Each row is where one point has got to under a steady rotation. How many ticks took it there?
The counts run from 0 to 376.
[ 1.52  0.73 -0.27  0.48  0.02 -0.07 -0.50 -0.74  0.16  1.34  0.14  1.33
 -0.74  1.16  0.77 -1.54  0.39 -0.20  2.09 -0.78  0.92 -1.90  0.86 -0.54
  1.44 -0.99 -2.38  0.31 -0.66 -1.68 -0.20 -0.73  0.88 -0.96  2.08 -2.43
  1.96  1.32  0.30  0.00 -1.22]
13
[-1.01 -3.27  0.92 -0.83 -0.52 -0.42  1.68  2.02  0.51 -0.38 -1.99 -0.17
  2.10  1.42  0.30  2.15 -0.56 -2.25  0.24 -0.61 -1.81 -1.24 -1.38  0.44
  0.84  0.15  0.61  0.64  0.94  0.20 -1.37 -1.31  0.70 -1.21 -0.18 -0.14
  0.03 -0.53  1.06 -0.53 -0.79]
302
[-1.90 -1.40  0.52 -2.35  0.19  0.69  1.27 -0.07  1.28 -1.30  1.82  0.82
 -1.11  2.09 -0.11 -0.30  1.67 -0.75  0.44 -0.75  2.18 -2.10 -0.44 -1.05
  1.14  0.41  0.15  1.13 -0.50 -0.74 -1.12 -0.92  0.07 -0.63  0.09 -0.35
 -1.12  0.08  0.25 -1.49 -0.88]
214
[-2.21 -0.51 -0.57  1.24 -0.10 -0.33 -1.35 -0.31 -0.76 -0.22  0.38  0.02
 -0.36  1.32  1.79  0.94 -1.25  0.19  1.15 -0.80  0.06 -1.74  1.20 -0.87
 -0.64 -0.18 -2.14  1.67 -0.69 -2.14 -1.62 -0.07 -0.07 -0.43  0.10 -2.26
 -0.32 -0.15 -0.59  0.34 -2.82]
16
[-2.03 -0.55 -0.80  1.00  1.29 -0.19 -0.40 -1.57  0.83 -1.44  1.48 -1.07
 -2.25  0.11 -0.35 -0.02  1.90 -0.34  1.18  0.00 -0.69 -0.77  0.97 -0.91
  0.20  1.82 -1.43  0.02  1.36  0.96 -2.38  0.98  0.64 -1.90 -0.25  1.77
 -0.45  0.45  0.10  0.40  1.24]
199
[ 0.15 -0.53 -0.99 -0.62  1.08 -0.92  2.30  2.30  0.15  0.51  0.16  0.12
  2.56  2.11 -0.16  0.97 -0.45 -2.36 -0.67 -0.80  2.10 -0.05 -0.63  0.07
 -0.49  1.08  0.06  0.74 -2.45 -0.42 -1.40  0.75  0.87 -1.15 -0.02  1.70
  0.19  1.45  0.20 -1.09 -0.46]
290
[ 1.57  0.15 -0.48  1.30 -0.27  1.17 -0.06  0.04 -1.82 -0.51  0.47  0.89
  0.67 -0.70 -0.60 -0.03 -1.71  1.00  0.34 -1.59  0.64  0.66  1.25  0.02
 -0.91 -0.18 -2.83  1.69 -0.23 -1.59 -0.29 -0.12 -0.78  0.18 -2.03 -2.21
  2.11 -0.37 -0.46 -0.81 -2.01]
27
[-0.36  1.45 -2.29  1.66  1.67 -1.85 -1.73  0.21 -0.56  0.69  1.53  1.68
 -0.44  0.37 -0.64  0.31  0.94 -0.91  0.57 -0.71  1.52  1.88 -0.73  0.97
 -0.20  0.88 -2.13 -1.29 -0.91 -0.12 -1.47  1.21  1.39 -1.56 -0.20  0.61
 -1.54  0.91 -1.60  0.18 -0.50]
275
[-1.20  0.35 -0.50  1.39 -0.17 -0.63 -1.46 -0.56  0.03  0.41  0.04  0.65
 -1.05  1.01  1.91 -0.43 -1.22  0.19  1.12 -0.80 -0.69 -2.21  1.21 -0.36
  0.18 -0.84 -2.58  0.74 -0.20 -2.07 -1.41 -0.76  0.67 -0.29  0.58 -2.50
  0.02  0.10 -0.35  0.10 -2.64]
15
[-0.58 -0.44 -0.31 -0.22  0.19  1.38  0.30 -1.03 -2.53 -1.55 -0.53 -0.04
 -1.76  0.05  0.64 -0.77 -0.28  0.00  0.44  1.19 -1.21  1.46  1.51 -0.50
  0.56  1.40  0.66  2.09  1.62  1.80 -1.28 -1.14  0.98  1.41 -1.28 -2.46
  1.74 -0.32 -0.25 -0.12  1.53]
319
[-0.64 -0.54  0.08 -0.26 -1.90  0.10  0.00  1.12  0.58  1.12 -0.18 -0.53
  2.05 -0.62 -0.15 -0.07 -4.95 -1.23  0.33  0.40  0.25  1.93  0.63 -1.20
  0.51  0.65 -1.18  2.37 -0.21 -1.05  0.98  0.31  0.87  0.24 -1.00  1.45
 -1.71  0.01  0.04  1.26  0.52]
376
[-2.20  0.16  0.76 -0.03  0.00  0.79  0.60 -0.20 -2.25  1.18 -1.28  0.45
  0.76 -0.14  0.02 -0.51 -1.89  0.53 -1.81  0.09 -3.03 -0.71  1.13  1.24
  0.59 -0.37 -1.74  3.16  0.10  0.18 -0.72 -0.70  1.38  0.28  0.76 -1.59
  1.26 -0.46  0.21  0.39  1.35]
103
[-0.38  1.55 -2.12  1.37 -2.41 -1.95 -0.30  1.63  0.26  2.13  0.31 -0.46
  1.13 -0.19 -0.23 -2.69 -1.14  1.11 -0.30  1.07  0.09  1.11 -0.49  1.36
 -0.33 -0.70 -2.27 -0.29  0.00 -0.84  0.29  1.90  1.02  0.74 -0.70 -0.67
 -0.55 -0.02  0.67 -0.28 -0.90]
362
[ 1.78  0.34 -0.71 -0.19  0.19  0.46  0.06 -0.51 -0.29  0.92 -0.13  0.75
  0.25  1.45  0.52 -1.39  1.05  0.11  2.77 -0.08  1.67 -1.76  0.86 -0.94
  0.92 -0.30 -0.94  0.01 -0.76 -1.57  0.16 -1.08  0.18 -1.46  2.53 -2.39
  2.53  0.76  0.28 -0.95 -0.96]
12
[ 0.64  1.10 -1.89  0.48 -2.18 -1.46 -0.44  1.98 -0.30  1.63  0.78 -0.74
  1.14 -0.79  0.46 -2.76 -0.42  1.70 -0.06  1.32  0.00  1.01  0.17  0.77
 -0.42 -0.31 -3.03  0.25  0.02 -0.87  0.07  1.95  0.94  1.37  0.65 -0.80
 -0.37  0.89  1.11 -0.34  0.69]
361
[-0.95 -0.65 -1.50  2.02 -1.83 -1.56 -0.61  2.10 -0.37 -0.72  1.91 -0.77
  1.04 -0.17  0.64 -0.56  1.07  0.15 -1.33 -0.53  0.40 -0.02 -0.02  1.29
 -1.47  1.10 -1.79  0.10  1.49  0.70 -1.66  1.42 -1.22  0.98 -1.35  0.40
 -2.30 -0.76  0.61 -0.91 -0.57]
352
[-2.64 -1.46  1.27  0.81 -0.63  1.29  0.81  1.36 -1.95 -0.04 -1.41 -0.17
  2.56  1.37 -0.30  0.93 -1.74 -1.00  1.16  0.13 -2.22  1.74 -0.53 -0.24
 -1.13  0.20 -0.01  0.72  1.70 -0.49  0.70 -0.87  0.07  0.54 -0.23 -0.72
 -0.21 -0.49  0.56  2.22 -0.72]
312
[-1.66 -0.62  0.55  0.96  0.21  0.77 -0.55  1.46 -0.78 -0.83  1.30  1.73
  0.98  2.11 -0.03  1.22 -0.43 -1.19  0.83 -1.08  1.69 -0.23  0.41 -1.52
 -1.59 -0.62 -1.14  2.74 -0.93 -1.98 -0.58  0.52 -0.63 -0.54 -0.26 -1.06
 -1.09  0.82  0.16  0.45 -2.13]
18
[ 3.31 -0.92  0.25  0.44  1.02 -0.68  1.17  1.65 -0.60  0.54 -1.53  1.46
  2.36  1.28 -0.57 -0.86 -0.26 -0.32 -0.41  0.30 -0.98 -0.54 -0.16 -0.38
 -0.23  0.32  0.87  1.39 -0.10  1.08 -1.39  0.24  1.59 -1.91  1.42 -0.62
  2.19  1.18  1.95 -0.51  1.22]
99
[-1.03  0.52 -0.18 -0.08  0.89 -1.33  0.17 -0.26 -0.87 -1.58  1.14  0.25
  1.25  0.45  1.41 -0.03  1.24  0.12 -2.89 -0.34  1.20 -1.60  0.75  0.05
 -0.27  2.79  1.61  1.17 -0.11  0.59 -1.79 -0.25 -1.46  2.36  0.96  0.94
 -1.32 -0.84 -1.22 -1.08  0.03]
343
[ 1.21 -1.81  0.26 -1.65 -0.42  0.71  0.63  0.24 -0.01 -0.52  1.30 -0.70
  1.19  1.09  1.36 -1.33  0.04  2.09  2.61 -0.48  2.25 -1.58  0.64 -1.41
  0.12  0.56  0.40 -1.08 -0.55 -1.38 -0.72 -0.89 -0.38 -0.19  2.00 -2.23
  0.64  0.44  1.32 -1.44 -1.43]
217
[ 2.33  1.45 -1.32  0.71  1.35 -1.54 -1.83 -1.00  0.39  0.04 -1.51  1.08
 -0.22 -0.18 -0.49  0.76  1.87 -0.47 -0.35  1.14 -1.37  0.16  0.60 -1.41
  1.34  0.76  1.93 -0.52  2.16 -0.05 -0.26 -1.24  0.98 -1.24 -2.08  0.93
  1.33 -0.90  0.56 -0.88 -0.38]
252
[ 1.85  0.11 -0.43  1.01 -0.75 -0.31 -0.77 -0.99  0.86  1.20  1.05  1.49
 -0.18  0.49  0.72 -1.69 -0.54  0.91  1.59 -0.91  0.70 -1.39  0.13  0.21
  1.68 -0.28 -3.47  0.07 -0.78 -1.95 -0.78  0.07  0.37 -0.69  0.12 -2.39
  0.64  1.76  0.20  0.18 -2.43]
220
[-1.50 -1.46 -1.83  0.53  0.57 -1.44  0.71  1.60 -0.31 -0.22  0.29 -2.04
  1.00  0.75  1.17  1.76 -1.74 -1.74 -0.08 -1.16  1.27 -0.18  0.91  1.13
 -1.25  1.36 -1.45  0.29 -1.61 -0.57 -2.65  0.92  0.32 -0.81 -1.17  0.62
 -0.29 -0.37 -0.77 -1.17 -0.89]
288
[ 1.34 -0.41  0.87 -1.09 -0.11  0.21  1.66  1.87  0.64 -2.06 -0.71  1.82
  1.93  1.41 -0.64  0.41  0.83  1.42  0.61 -0.12  1.97 -0.10 -1.16 -1.33
  0.57 -1.20  2.02 -0.29 -1.08 -1.06  0.01  0.31 -0.79 -1.09 -0.81 -1.87
  0.56  0.92  0.05 -0.23 -2.57]
227
[-0.34  0.58  0.65 -0.11 -0.05  1.36  1.39 -1.54 -2.45  0.18  0.35  1.10
  1.03  0.64 -1.71 -3.45 -1.87  0.05 -0.58 -0.17 -0.73  1.94 -0.14 -0.10
 -0.40  1.97 -0.39  0.33  1.21  0.58  0.14 -2.07  1.54  2.26 -0.93 -0.04
  1.92 -0.08  0.45  0.12  0.08]
115
[-2.37  0.45 -1.02  2.53 -0.31 -0.08 -0.03 -0.20  1.18  0.42  2.48  0.89
 -0.57  2.85 -0.41 -1.16  1.34 -0.29  0.89 -0.56  1.86 -0.76  0.40 -0.45
 -0.93  0.04 -0.62 -0.36 -0.35 -0.50 -1.07  0.66  0.27 -2.16 -1.43 -0.15
 -1.07  0.54  1.17  0.05 -2.61]
211
[ 1.15  0.50 -1.02 -0.69 -0.83  0.77  1.29  1.92 -0.91 -1.65  0.65  0.36
  0.83  0.74  0.29 -0.95 -0.21 -0.85  1.12 -0.46  2.89  1.15 -0.55  1.15
  0.03 -0.52  1.53 -3.12 -0.96  0.60  0.23 -1.38  0.86  0.37  2.27 -0.64
 -0.25  0.08 -0.70 -1.39  0.44]
75
[ 1.08 -2.05  0.68 -1.85  1.67 -0.89  0.15  1.76 -1.25 -2.08 -2.10  1.13
  1.01 -0.17  0.33  2.81  0.92  0.30  0.20 -0.80 -1.46  0.37 -0.78 -2.10
 -0.25  0.39  0.02  1.54  0.23 -2.08 -0.27  1.34 -1.06  0.61 -0.93 -0.12
  0.36 -0.05 -0.86  0.65 -0.78]
32
[ 2.96  0.14  0.56 -0.22  2.04 -0.53  0.03  2.34 -1.16 -2.00 -1.00  1.30
  1.09  0.13  0.44  0.89  1.51  1.54 -0.57  0.13 -0.86  1.81  0.39 -2.03
 -0.49 -0.23  1.25 -0.13  0.59 -1.55 -0.53  1.73  0.59  0.06 -1.19 -0.65
  0.81  1.45  1.29  0.14 -0.30]
34
[-0.41 -1.73  0.25  0.44 -0.53  0.41  0.99  1.17 -1.87  0.14 -1.96  1.44
  1.73  1.58 -1.50  1.25  1.21 -0.85  2.03  0.91 -0.94  2.45 -1.39 -0.70
 -0.63  0.12  1.23  1.09  1.30  1.03  1.12  0.13 -0.26 -1.70 -0.22 -0.88
  1.03 -0.13  0.29  2.24  0.06]
314
[ 0.35 -0.23 -0.40 -0.58 -0.32 -0.01 -1.82 -0.04 -1.50  0.65  0.62 -1.06
  1.88 -0.77  1.46  0.18 -0.66 -0.25  1.79  0.17  0.78  1.33  0.03  0.75
  0.80  1.35 -0.39 -3.15  1.09 -0.98  0.34 -2.17  0.75  1.22  3.23  0.02
 -1.84  0.57 -0.83 -0.48  0.63]
65
[ 0.01 -0.01 -0.82  2.07 -2.72 -0.70 -0.27  0.71  0.51 -0.32  2.13 -0.85
 -0.17 -1.08  2.41 -0.31  1.24  0.75  0.13 -0.99  0.51 -0.94  1.57  1.66
  0.91  0.32 -2.83  0.48  1.64  0.44 -0.35  1.24 -2.05  0.37  0.79 -0.58
 -1.74  0.54  0.05  0.80  0.84]
144
[-2.09 -1.43 -0.88 -2.05 -1.99 -1.17  1.01  3.39  1.31 -0.48 -0.22 -0.04
  0.20  0.57 -0.30  0.04 -0.67 -1.31 -0.75  0.65  0.39  0.48 -1.50 -0.25
  0.88 -0.78  0.21  1.65  0.43 -0.46  0.02  1.30  0.58  0.32 -1.04  1.03
 -2.89 -0.80  0.56 -0.41  0.35]
366
[ 0.35  0.97 -1.03  0.25 -1.71 -1.89  0.06  0.19 -0.62  0.52  0.04  0.79
  0.83 -0.80  1.01 -1.34  2.22  2.40 -0.80 -1.23 -0.19 -1.57 -0.83  2.48
  1.22 -0.54 -1.31 -1.86  1.13  0.15  1.63  0.35 -1.41  0.48  2.70 -0.93
 -0.37 -1.39 -0.84  0.16 -0.21]
348
[ 0.06 -3.23  0.53 -0.50  0.06 -0.72  1.68  2.27 -0.26 -0.66 -1.79 -0.55
  1.83  1.14  0.65  1.97 -1.64 -1.89  0.27 -1.04 -1.35 -1.59 -0.48 -0.46
 -0.87  0.63  0.76  1.54  0.59  0.47 -1.23 -0.37 -0.21 -1.10  0.76  0.65
  0.73 -1.43  0.67 -0.41 -0.14]
96
[ 2.58 -0.21  0.32  0.77  0.30  0.22  0.58  1.13 -0.89  0.51 -1.02  0.79
  2.22  0.94 -0.15 -1.63 -0.27  0.23  0.39  1.56 -1.55  0.65  0.31  0.48
  0.45  0.13  0.40  0.60  0.64  0.38 -2.00 -1.01  2.10 -0.59 -0.06 -2.17
  2.51  1.96  1.88 -0.45  0.50]
306
[ 1.10  0.62 -0.62  0.13  0.08  0.49 -0.58  0.19  0.11 -1.25  0.00  0.33
 -0.39 -1.03 -0.08 -0.85 -2.43  3.18 -0.34  1.53 -0.51  1.14  2.09 -1.67
 -0.18 -0.42  2.63  1.07  0.01  1.57 -0.83  0.43  1.65 -2.06 -1.00 -0.75
  0.02 -1.52  0.92 -0.18  1.99]
177
[-0.25  1.71 -0.47 -0.52  0.49  0.50 -1.78 -1.02 -1.92  2.24 -0.27  1.70
  1.55 -0.50 -1.12  1.41  0.75 -0.07  0.60 -0.19  0.61  1.35 -0.21 -0.48
  0.53  0.30 -0.19 -0.53  0.99 -1.95  3.61 -1.66 -0.02 -0.86  2.03  1.38
 -0.56 -0.77 -0.47  0.27  0.10]
259
[ 0.43 -1.00 -0.38 -0.50  0.03  0.58  0.99  0.73 -2.00  0.58 -0.87 -1.11
  1.70 -0.96 -0.33  2.56  0.66  0.44  0.32 -1.36 -0.42  2.15  0.55 -0.92
 -0.94  0.84 -0.59  0.23  1.68 -1.70  2.87  0.30 -1.40 -0.44 -1.71  1.92
  0.85 -1.56  1.03 -0.26 -0.22]
42
[ 2.59 -1.72  0.39 -0.16  0.67  0.57  0.98  1.89 -0.73 -0.03 -1.02  0.30
  2.42  0.76  0.16 -0.14  0.44 -0.33  0.81  1.56 -1.08  0.49  0.45 -0.43
  0.49  0.72  0.71  1.52  0.69  0.74 -2.07 -0.34  1.55 -1.04  0.90 -1.90
  2.09  1.81  1.99 -0.69  1.48]
305
[-1.49 -1.13 -2.09  1.09  0.37 -1.79  0.52  0.92 -0.05 -0.24  0.52 -1.87
 -0.13  0.73  1.85  1.25 -2.08 -1.49  0.05 -1.78 -0.29 -0.48  0.54  1.47
 -0.42  0.96 -2.38 -0.75 -0.96 -0.42 -2.64  0.54  1.16 -0.96 -1.12  0.46
 -0.67 -0.50 -0.16 -1.17 -0.80]
287
[ 0.88 -0.71 -0.74 -2.65 -0.88 -1.98  0.47  1.79  0.64 -0.69 -1.07 -1.27
  0.95 -0.77  0.52 -2.08  0.82  1.51  0.04  1.19 -0.04 -1.64 -1.34  0.33
  1.30  0.42 -0.11 -0.73  0.65 -0.60 -0.65  0.42 -0.11  2.43  2.24 -0.57
  0.09 -0.86 -0.13 -1.78  0.62]
358
[ 1.41  0.30 -2.50 -0.25 -0.04 -0.30  1.87  0.62 -0.82  0.67  0.14 -0.63
 -0.21 -0.25  0.72 -0.84  0.26  1.00  1.40 -1.79  1.85  0.44  0.14  2.04
  0.34 -0.40 -0.97 -3.70 -1.75  0.40  0.62  0.09  0.57 -1.72  1.94 -0.73
  1.55 -0.62 -0.65 -1.29 -0.03]
283
[-1.71 -0.96 -1.20  1.21  0.77 -0.65 -0.28 -2.16  1.05 -0.74  0.56 -0.91
 -1.88 -0.13 -0.80  0.32  2.47  0.45  1.75 -0.27 -1.11 -1.32  0.54 -0.41
  1.00  1.43 -1.38 -0.80  1.74  0.83 -1.48  0.84 -0.14 -2.98  0.12  1.34
  0.28 -0.58 -0.55  1.04  0.83]
198
[ 2.28  1.96 -0.01  0.58  1.06 -0.30 -0.50  1.69 -0.56 -2.15 -1.05 -0.35
  1.02 -0.05  0.82  0.70  0.70  1.74 -0.26  1.55 -1.62  1.18  1.82 -1.88
  0.14 -0.53  1.49  0.34  0.83 -1.73 -0.37  0.83  0.75  0.41 -1.49 -0.77
  1.69  1.43  1.21 -0.17 -0.06]
241
[-2.93 -0.84 -0.18 -1.01 -0.12  0.14  0.89 -0.73  1.27 -0.70  1.59  0.79
 -0.99  2.22 -0.88 -0.02  1.94 -0.69  0.18 -0.84  2.35 -2.13 -0.89 -0.40
  0.71  0.41  0.14  1.27 -0.80 -0.24 -1.34 -0.47 -0.40 -1.68 -1.00 -0.35
 -0.42 -0.58 -0.20 -1.03 -2.11]
213
[-1.74 -1.47  0.43 -0.47 -0.01  0.49 -0.08  1.32  0.06 -1.21  1.25  0.75
  1.59  0.98  0.43  1.85 -0.53 -0.07  0.20 -0.66  1.32 -0.36  0.02 -1.51
  0.02  0.27 -1.32  2.99 -1.27 -2.31 -1.33  1.36 -0.72 -0.14 -1.23 -1.02
 -1.72  1.33 -0.40  0.59 -2.26]
224
[ 1.72  2.96 -1.00  1.45  0.60  0.04  0.02  0.83 -0.42 -1.43 -1.03 -0.22
  1.12 -0.47  0.31 -0.14  0.30  2.12 -0.82  1.50 -0.77  1.18  2.35 -1.16
  0.20 -0.64  1.35  0.10  0.00 -1.21  0.13  0.01  0.59  0.09 -1.89 -1.29
  2.43  0.39  0.66 -0.51 -0.48]
242
